In the rows, 128 means zero.
One turn moves each row of this set onto another row. After a few examples, where does it send each row asked below?
z739: [123 135 118  99 145 113 114 147 149 151 113 135 156 115 123  88 127 154
 141 107 105 127 115 116 108 147 153 153 160 109 112 143 122]
z918: [106 129 134 159 147 145 123 116 104 126 154 146 106 133 109 135 150 137
 141  86 123 122 141 119 112 124 113 142 125 142 135 150  90]
z441: [141 126 113 148 117 129 139 145 134 100 120 120 160 143 162 129 123 140
 110 163 165 125 134 116 140 145 117 123 119 136 123 115 107]
z423: [145 121 122 149 124 124 133 149 112  92 112 124 157 144 160 133 108 157
 114 141 158 136 141 116 133 136 138 114 125 132 131 104 106]
z961: [ 98 140 126 168 138 135 133 101 116 144 150 145 108 134 114 132 148 140
 139  96 133 116 140 130 113 123  93 118 126 142 123 157  97]
z50: [100 113 130 128 134 123 157 145 129 135 113 122 119 113 134 102 148 123
 168 134 125 127 151 117 119 115  89 131 161 120 131 102 157]
z578: [137 128 125 126 102 135 120  93 140  88 120 129 109 127 125 122 145 141
 141 124 121 132 112 143 119 104 152 100 128  88 112 127 135]
z515: [135 132 114 147 120 137 143 129 113  87 126 122 152 134 144 142 106 162
 104 153 155 135 126 112 147 151 119 118 131 113 142 122 122]
z902: [134  76 116 156 118 138  99 118 154 124 130 135 123 121 132 116 122  94
 108 120 136 113 169 135 122 143 147 149 124 126 119 131 121]
z414: [108 137 102 100 144 130 121 135 140 165 101 127 162 118 138  97 118 142
 138 127 111 132 126 120 112 161 145 144 153 105 138 162 139]
z675: [129 133 134 148 112 115 131 149 133  88 109 107 148 132 160 145 100 151
 112 157 147 128 131 119 130 137 124 109 126 129 139 121 110]
z769: [110 127 126 150 147 132 124  95 100 142 167 152 111 126 110 132 133 125
 137 107 134 106 145 124 123 138 119 130 126 126 127 179  98]
z176: [127  68 128 158 124 134 100 123 163 126 129 149 126 113 127 114 128 100
 120 123 142 109 167 135 115 140 140 140 127 123 118 129 122]
z157: [130 140 125 130  96 123 125  94 130 101 118 124 114 133 127 112 141 143
 131 119 126 135 117 149 120 106 160 106 144  85 115 129 145]
z450: [115 132 106 107 139 120 128 147 159 160 105 125 146 110 125 101 113 144
 142 130 100 121 110 128 112 133 148 166 157 112 113 155 121]
z57: [127 140 104 113 130 125 117 141 157 165 111 126 150 111 131  83 133 139
 127 106 105 123  98 124 118 156 148 134 153 104 115 152 127]
z605: [ 91 119 133 125 135 113 149 133 128 128 123 120 118 118 129 101 145 115
 155 140 121 125 158 119 118 118  87 143 162 127 134 107 154]
z993: [104 131 141 170 128 142 127 116 111 138 158 141 101 127 112 142 150 127
 133 106 135 113 128 136 104 124 120 139 129 128 142 164  85]

z515 turns into z414
z176 turns into z578
z423 turns into z739
Where do these go?
z993 turns into z675
z605 turns into z902
z57 turns into z961

One turn moves each row of this set onto another row. After a few examples, where does it send each row asked below?
z145: [129 123 128 156  74 139 135 128 136 146 135 146 135 146]
z581: [165 116 135 114 146 121 124 149 127 118 146 107 157 128]
z369: [172 136 131 116 150 129 146 148  99 130 139 128 149 142]
z954: [128 105 119 152  80 132 128 137 114 152 133 148 144 148]
z477: [139 155 130 117 159 128 139 115 119 118 115 131 105 143]
z271: [140 109 132 156  88 104 100 129 124 138 131 155 133 141]
z272: [113 138  99 111 148 126 121 121 107 117 109 128 111 123]
z922: [132 114 131 154  90 111  98 119 120 147 132 154 125 140]
z29: [125 120 133 158  88 109 112 117 145 131 123 153 119 141]
z723: [109 147 112 106 134 139 135 113 126 110 103 133 108 131]
z367: [158 119 122 113 145 108 130 142 135 116 149 116 167 122]
z258: [115 141 114 124 155 138 120 128 104 119 108 117 103 122]
z657: [131 108 132 140  78 123 126 119 149 140 132 145 135 155]
z416: [171 138 138 106 144 131 152 137 126 123 137 123 144 150]
z627: [110 140 101 105 143 131 131 117 121 114 106 125 110 126]
z764: [116 143 118 117 151 141 125 121 120 116 106 115 103 126]
z61: [155 123 118 112 137 122 143 147 134 117 149 115 170 124]
z297: [113 143 113 120 147 150 134 131 110 118 107 114 107 125]
z633: [115 166 112 120 129 146 130 116 110 123 107 112 122 116]
z300: [133 100 129 152  92 105 101 123 122 144 133 152 134 145]
z939: [116 164 118 116 136 131 118 108 120 119 108 113 116 116]
z570: [117 162 112 124 138 132 115 116  98 124 109 115 121 112]
z683: [124 118 121 169  90 118 112 133 109 141 126 157 128 136]
z940: [136 116 132 143  75 123 125 127 151 134 128 149 133 152]
z982: [119 113 131 158  96 108 113 110 143 136 129 148 123 145]
z792: [112 139 112 115 146 122 113 114 103 112 107 137 109 122]
z565: [131 116 127 168  89 122 112 131 110 152 137 153 136 137]
z398: [121 125 123 159  76 136 139 131 132 138 123 151 129 145]
z968: [130 121 133 144  77 129 122 116 147 142 128 147 125 151]
z526: [133 118 138 155  89 111 109 114 145 140 135 150 126 142]
z428: [138 152 123 126 163 127 135 126  93 126 116 136 111 137]
z339: [108 144 103 116 134 146 134 128  93 118 106 135 115 124]
z194: [158 119 127 125 138 115 129 151 108 118 152 127 173 121]
z729: [156 118 117 117 142 115 135 151 120 122 150 117 171 121]
z734: [163 117 130 117 143 131 131 157 117 123 146 107 161 127]
z47: [164 141 132 104 120 127 127 135 130 123 141 103 168 123]
z871: [175 133 139 111 156 112 130 136 114 123 139 128 142 144]
z840: [117 111 121 170  94 118 116 126 108 147 132 151 131 137]
z444: [155 125 126 115 126 130 150 149 130 116 150 120 173 128]
z781: [115 117 120 158  82 135 139 124 136 143 129 147 132 147]
z253: [161 122 136 113 136 108 128 136 139 110 150 123 165 126]
z121: [163 139 126 111 123 129 125 144 111 128 143 105 173 118]
z448: [136 157 122 119 152 144 155 128 106 125 115 132 113 142]
z252: [134 112 121 156  76 131 127 145 113 144 131 152 143 143]
z615: [128 118 122 156  76 138 125 134 111 154 131 150 133 144]
z21: [109 141  95 110 142 138 136 126 107 119 107 126 115 122]
z285: [163 120 133 111 140 132 136 150 133 119 144 105 157 130]
z295: [165 138 131 109 129 114 111 136 119 126 144 106 167 119]

z982 turns into z657
z565 turns into z922
Where do these go?
z295 turns into z939
z940 turns into z398
z297 turns into z734
z253 turns into z723
z729 turns into z272
z369 turns into z428

